In the data rows, 128 means zero.
Each pair is two rows. How far apart are they, by a hidden measure? 0 means very close, and 12 very far.
[191 104 117 109 117 110 103 130]
[150 108  97  87  95 121 137 111] -> 4
[125 130  79  97  91 146  99  54]
[191 200 230 192 197  93  76  73] -> 7
[106 124  73 125  69 118 125 128]
[127 108  97 135  78 143 124  86] -> 3
[199 181 172 200 177 151 115 114]
[107 119 103  87 123 118 180 129] -> 5
[105  93 128  85 125 130 148 150]
[175 104  88  86  91 126 101 155] -> 5
[119 111  84 114 104 162 114  90]
[145 186 203 215 163 150 184 145] -> 11
[ 70 113 122  92 139 122 172 149]
[184 190 167 204 164 175  96  43] -> 11
[150 101 104 122 147 121 133 105]
[160 125 130  98 164  99 120 120] -> 1
[206 228 207 201  98 162  50  44]
[108 137 123 109 131 177 162 172] -> 12
[141 110 106 113 103 139 143 131]
[108 127 139 119 129 115 141 125] -> 1
[ 92  96 110  85 136 147 186 123]
[117 124 144 116 101 101 101 118] -> 5
[127  94 121 103 147 121 142 119]
[ 64 112 108 100  88 121 127 124] -> 5
[118 103 113 108  88 115 121 191]
[241 226 165 226 112 124  47   0] -> 12
[ 65  94  99 109 135 116 181 110]
[ 97 118 104 106 140 150 154 138] -> 1
[ 81 113 113 117 103 131 167 156]
[115  96 123  99 147 125 144 116] -> 6
[110  97 133 106 143 101 129 131]
[100  92 114 100 117 142 135 149] -> 2
[144 135 105 114 112 115 128 192]
[133 196 245 206 174 161 133 167] -> 2
[216 228 222 224 208 163 114 142]
[ 97 133 102 117 141 115 137  99] -> 4
[204 216 198 209 169 134  47  72]
[144 108  85 119 106 124 115 138] -> 5
[ 89  97  96 100  82  94 120 146]
[128  93 145  90 112 119 138 191] -> 4
[119 118  79 107 110 180 151 138]
[140 104  98 104  88 130 146 132] -> 1
[155 115  90 118  77 108 118 145]
[125 158 148 130 136 141  70  76] -> 5
[124 153 140 124 147 128 139 118]
[ 99 108 106  97 117  86 119 134] -> 1
[123 100 115 116 149 130 138 124]
[ 97 124 131 103 127  74 108  95] -> 4
[205 224 196 219 165 125  97  75]
[118 140  95 220 146 255 255 242] -> 12
[116 108  88 115  94 145 141 134]
[ 82 101 101 100 129 144 167 163] -> 5
[133 106 111 110  95 134 138 113]
[ 61 102  93 113 126 157 150 141] -> 4
[ 78 122 119  99 164 100 102  84]
[158 204 235 201 184 144  70 169] -> 4
[ 89 113  94 122 100 132 136 132]
[116 121 115 116 151 159 153 177] -> 5
[127  87 102 107  90 111 115 138]
[154  96 119 102 140 118 101 202] -> 5
[ 83  86 120 112 134 129 173 134]
[ 93  98 113 122 106 126 159 119] -> 3
[151 106 107  97 131  83 137 111]
[117 107 110 103  91 190 163 152] -> 5
[119 186 236 216 215 162 117 166]
[130  94  89 102 114 121 183  94] -> 6
[146 191 244 198 200 148 104 135]
[ 90  96 112  91 136 115  95  54] -> 8
[119  89 114  99 132 130 163 132]
[153  99  93 121 143 160 155 167] -> 2
[140 101 118 111 113 126 130 166]
[111  97 108 102 126 119 110 191] -> 1
[132 106 118 106 110 116 123 188]
[133 137  71 105  61 154  98 122] -> 8
[149  93  83 111  91 120 155 177]
[125 139 147 139 163 121 151 118] -> 2
[117 101  82 110 110 131 154 163]
[105 132 131 125 105 128 104  81] -> 7
[ 73 141 138  84 124  95 112 119]
[ 76 100 122  80 131 123 134 149] -> 3
[112  97  99 112 107 115 173 197]
[111 117 102 110  74 160 131 141] -> 7
[183 101 111  99 125 132 148 171]
[224 166 136 176 143 136 120  73] -> 6
[127  99 102  96 150 135 155 138]
[ 90 127 152 116 109 134 121  89] -> 6
[ 63 106 127  95 149 112 117 150]
[ 68 117  98 120 111 125 134  84] -> 5
[130  91 114 103 113 157 153 145]
[ 59 112 109 106 133 149 141 114] -> 1
[159 118 114 110 126 126 183 169]
[213 235 194 193 169 151  68 113] -> 8
[180 202 211 207 188 132  84  51]
[165 138 145 181 134 154 136  94] -> 4
[143 112 100 107 134 165 150 143]
[ 75 122  86 114 106 104  87 106] -> 5
[ 90 102 105 106 101 117 132 153]
[118 107 115 117  86 143 164 125] -> 2
[170 161 149 173 152 158 168  94]
[217 207 207 225 186 125  78  46] -> 7
[131  80 101  88 135 129 128 150]
[ 83 114 102 113 133 142 139  99] -> 3
[108 105  98 119  85 159  91 191]
[ 91 140 142 128 175  98 116 110] -> 2
[136 120 101 100 118  91  76 185]
[100 103 117 121 132 120 136 167] -> 4
[180 225 202 208 123 151  88  71]
[112 143 145 112 177 103 148 138] -> 9
[105 145 129  85 157 129 103 117]
[109  87 103 118 132 147 177 176] -> 7
[101  86 111  94  96 109 134 151]
[134  94 112 125  85 112 104 161] -> 2
[117 109 114 108 118 161 169 145]
[119 100 102 115 108 149 155 148] -> 1
[ 75 118  95 111 114 141 153 158]
[130 112  82 141  99 164 177 205] -> 3
[162 210 218 217 233 148 149 118]
[ 96 103 111 106 106 111 150 135] -> 5
[209 210 206 220 173 125  98  48]
[207 220 200 194 162 139 103  78] -> 2
[113 129 122  98 125  91 117 107]
[107 122 132 126 139 117 141  75] -> 0
[119  95  97 126 128 160 176 135]
[ 96 145 138 106 145  89  84 159] -> 2
[152 115 100 106  99 103 118 171]
[122 127  68 200 125 255 246 222] -> 11
[100 111 113  96 102 150 175 119]
[149 151 182 174 176 142 181 159] -> 6
[170 107  86 131 145 105 118 141]
[192 217 190 214 166 120  75  81] -> 5
[ 86 106 129  97 107 111 142 186]
[105 124 125 105 106  79 102 121] -> 6
[168 112  92 103  88  71  99  97]
[212 227 187 210 161 150  72  35] -> 3
[ 99 149 135 109 113 121  90  80]
[228 226 186 199 135 131  84  24] -> 4
[ 67 132 145 114  99 106 109 114]
[108  98  84 110 116 157 119 140] -> 4
[ 90 119 133 104 134 116 113  75]
[133 111 104 102 103 125 133 134] -> 3
[150 154 126 158  96 115 111  54]
[156 107 104 102 141 102 143 182] -> 10
[109 101 137 117 135  93 155 207]
[247 211 181 196 130 138  45  74] -> 12
[ 74 106 116 116  68 127 134 125]
[151 113 137 140 109 145 142 131] -> 4
[115 146 124  94 127  95 146  87]
[ 72  89 102 101 138 108 163 118] -> 4
[126 107  86  99 126  89 122 146]
[142 104  52 122  99 162 138 131] -> 2
[ 51 122 148 110 145  94  85 113]
[198 200 236 212 236 131 144 122] -> 6
[167  87 115 122  85  97 150 195]
[ 57  86 110 115 136 151 165 146] -> 0
[ 58  98 102 111 103 141 169 170]
[109 102 113  90 153 151 118  62] -> 10
[118 116  94 115  89 129 121 105]
[134 114 119 130  97 158 150 127] -> 3
[195 232 194 212 136 144  67 106]
[ 98 151 132 102 139 120 122 143] -> 5
[126 131  83 103 123  99  91  85]
[135 106 111 101 161  90 124 148] -> 7
[119 109  99 122 113 161 157 169]
[109  84 111 112 122 128 147 145] -> 2
[135 134  75 108  95 123  68 138]
[169 114 136 113 126 122 127  90] -> 2
[ 89  91 112 103 131 120 156 105]
[137  98 103 122 113 114 142 115] -> 1
[117 132 122  95  80 124  98  92]
[144 108  87 121 122 121 112 111] -> 5
[188 175 180 186 121 133  54  19]
[114 103 114  99 115 100 160 190] -> 12
[168 193 231 200 213 156 141 180]
[ 91  97  90 114 113 133 128 185] -> 4
[138  95 112 124 138  89 150 178]
[ 99 102 129 129 113 113 134  97] -> 6
[ 82 121  93 112 143 159 104 124]
[111 104 104 106 143 103 141 140] -> 3
[225 203 178 199 135 162  69  28]
[253 135 204 160 208  84 143 116] -> 12
[132 106  92 101  95 156 164 138]
[ 66 113 110 107 112 158 134 134] -> 0
[114  83 105 104  92 131 149 180]
[ 95 111 114 113 150 149 151 137] -> 2
[101 108  85 123 110 144 124 124]
[193 224 202 195 153 152  83  89] -> 3
[225 186 180 205 174 190 125  47]
[157 243 192 182 170 132  78  74] -> 3
[115 104 111 117 124 128 160 140]
[ 56 143 138 115  70  73 123 124] -> 6
[109  92 115 105 110  97  40 112]
[197 231 174 203 110 180  32  42] -> 7
[204 215 200 203 149 138  60  54]
[174 116  94 109  93 134 107 127] -> 4
[129  90 103 115 100 131 168 149]
[109 115  93 121 100 130 180 117] -> 2
[112  75 103 116 126 122 140 182]
[ 99 128 144 124 166 139 106  71] -> 7
[ 75 106  97 100 126 142 180 169]
[116 123 122 122 183  98 103 157] -> 7
[110 124 147 100 165  93 122 107]
[122 124 135 121 154  98 144 133] -> 3
[182 213 194 220 175 157 111 102]
[130  71 130 119 150 140 167 172] -> 6
[114  98  97 106 139 121 147 122]
[152 125 177 137 226  72  94  81] -> 6
[ 78 103 114 105 150 121 143 171]
[172 152 159 200 157 168 111 118] -> 5
[133 130 147 133 186 101  86 135]
[127 125 147 114 107 103 110  76] -> 7
[155 224 212 214 153 138  98  79]
[123 187 213 233 184 163 162 170] -> 10
[ 89 109 113 106 115 148 167  97]
[105  79 112 102 152 143 139 151] -> 6
[ 83 102 112  99  92  89 149 160]
[ 99 102 112  96 111 144 161  91] -> 4
[104 105  93 102 101 125 130 100]
[ 85  86 149  99  89  64  58  64] -> 5
[166 175 213 169 229 109 127 143]
[ 96 100 108  94 146 159 166 161] -> 4
[112 113 107 130  77 121 114 124]
[ 58  86 135  90 122 151 171 131] -> 5
[ 93  92 109 117 137 150 140 135]
[ 96 106 114 102 128 147 147 159] -> 2
[152  95 113 106 130 125 111 125]
[141 120 121 116  92 116  95  61] -> 6
[116 108 128  90 126 131 122 104]
[134 104  85 119 105 137 123 193] -> 4
[128 164 205 183 172 126 122 119]
[ 84  96 113 105 124 127 149 201] -> 4
[ 92  88 131 104 129 152 158 173]
[141 124 138 114 106 119  94  58] -> 11
[ 89 105 113 114 147 132 127 119]
[124 135 143  96 161 113 119  95] -> 2
[174 217 217 193 170 147 103  42]
[136 108 100 126  93 143 128 137] -> 4
[103  84 109 105 125 173 159 144]
[ 90 110 118 114 120 130 168  86] -> 3
[156 114 103 114  95 113 146 139]
[163  98 105 104 129 132 132 153] -> 3
[118  83  89 124 149 146 161 143]
[121 103 104  93 100 129 168 141] -> 4
[155 108 116  90 128  72 114 158]
[146 113 120 109 150 150 146 102] -> 1
[138  88 120 102 105  98 144 200]
[135 126  77 106  86 126 122 105] -> 8
[138 103  62 159 103 185 175 180]
[ 93  71 131 111 122 120 168 143] -> 1
[152 111 100 100 151 168 143 147]
[153 130  85  93 132 159 121 105] -> 4
[138 101 118  90  94 116  95  85]
[120 133 134 133 118 154 171 104] -> 7
[165 224 203 211 183 145  65  48]
[118 178 244 207 185 138 161 145] -> 12
[ 99 119  99 111 134 113 128 119]
[163 100  93 105  84 148 123 133] -> 2
[ 93 113 130 111 108 114 146 130]
[118  75 112  83 134 111 169 134] -> 4
[ 64 106 120 118 122 103 133 127]
[132 114 105  96 102  94 151  88] -> 3
[ 90 112  97  72  74  98  84  73]
[121 108 106  98 135 100 161 113] -> 8
[114  95 100  97 137 117 139 190]
[156  96  96 111  99 135 123 173] -> 4
[ 81 100 106 102 101  89 107 175]
[132 113 106  94 100  86 107  85] -> 6
[178 101 141 102 122 132 146 168]
[ 79 120 114  91  74 105  92 141] -> 6
[110 126  76 101 118 115  95  70]
[134 110 118 101 145 106 139 217] -> 12
[173 184 225 199 188 140 122 103]
[155 132 134 131 179  84 129 130] -> 2
[146 204 228 209 210 151 112 129]
[179 216 196 191 142 161  90  60] -> 9
[ 99 144 144 102 130 109 113 139]
[128 107  77 119 108 139 144 136] -> 0
[ 65 104 132 112 110 116 120 139]
[ 55  92  80  99 129 107 170 152] -> 4
[ 79 110 138  71 140  96 104 125]
[141 100  91 111 123 118 160 139] -> 2
[110 124 106 120 140 142 149 160]
[148 112  89 100 139 122 121 135] -> 4
[196 237 183 209 155 155  55  96]
[ 55 114 111 126 167 125 116 128] -> 7
[108 103 109 108 113 135 178  93]
[107 133 121 117 112  92  96  59] -> 6
[120 122 100 106  96 103 120 164]
[110  94 118 112 156 140 145 112] -> 4
[102  85  99  98 117 104 147 124]
[121 124 120 113  91  89 114  65] -> 6
[136 101 121 105 144 123 125 143]
[ 75 125  92 129  93 120 100 107] -> 6
[214 223 176 212 105 143  32  59]
[102  98  96 124  93 107 115 155] -> 10
[136 126  83 129  45 128  95 170]
[124 205 232 210 190 113 104 129] -> 6
[124 109  84 101  77 103 123 131]
[ 91 129 139 116 159 103 125 109] -> 4
[159  93 101  85 118 131 138 163]
[167 173 184 225 163 203 212 202] -> 10
[ 92 115 135 107 163  84 127 103]
[112 147 116 237 163 255 240 242] -> 12
[109 133  81 109 108 135 145 141]
[ 98 102 107  86 136 161 168 113] -> 2
[153 105 111 112  86 113 148 170]
[111 134 144 101 127 121 147 129] -> 1
[117 171 194 130 175 130 110 109]
[122 114 103 105 134  88 136 167] -> 3
[ 64 115 125 118 111 117 132 118]
[139 139 132 153 142 150 125 189] -> 4
[155 109 119 103 118 129 150 197]
[210 204 207 187 201  89  83 135] -> 5
[102 125 105 115 118 134 149 172]
[112  86 114 115 102 136 143 163] -> 2
[222 199 193 200 133 131  94  95]
[ 89  89  99 117  94 144 169 165] -> 8
[ 82  82  91  92 142 112 153 129]
[145 108 122 112 149 133 128  69] -> 5
[128 106  88 113 100 120 154 126]
[ 99  94 119 115  89 131 168 142] -> 2
[104 143 142 116  81 112  74  82]
[152 200 211 229 163 167 171 156] -> 12
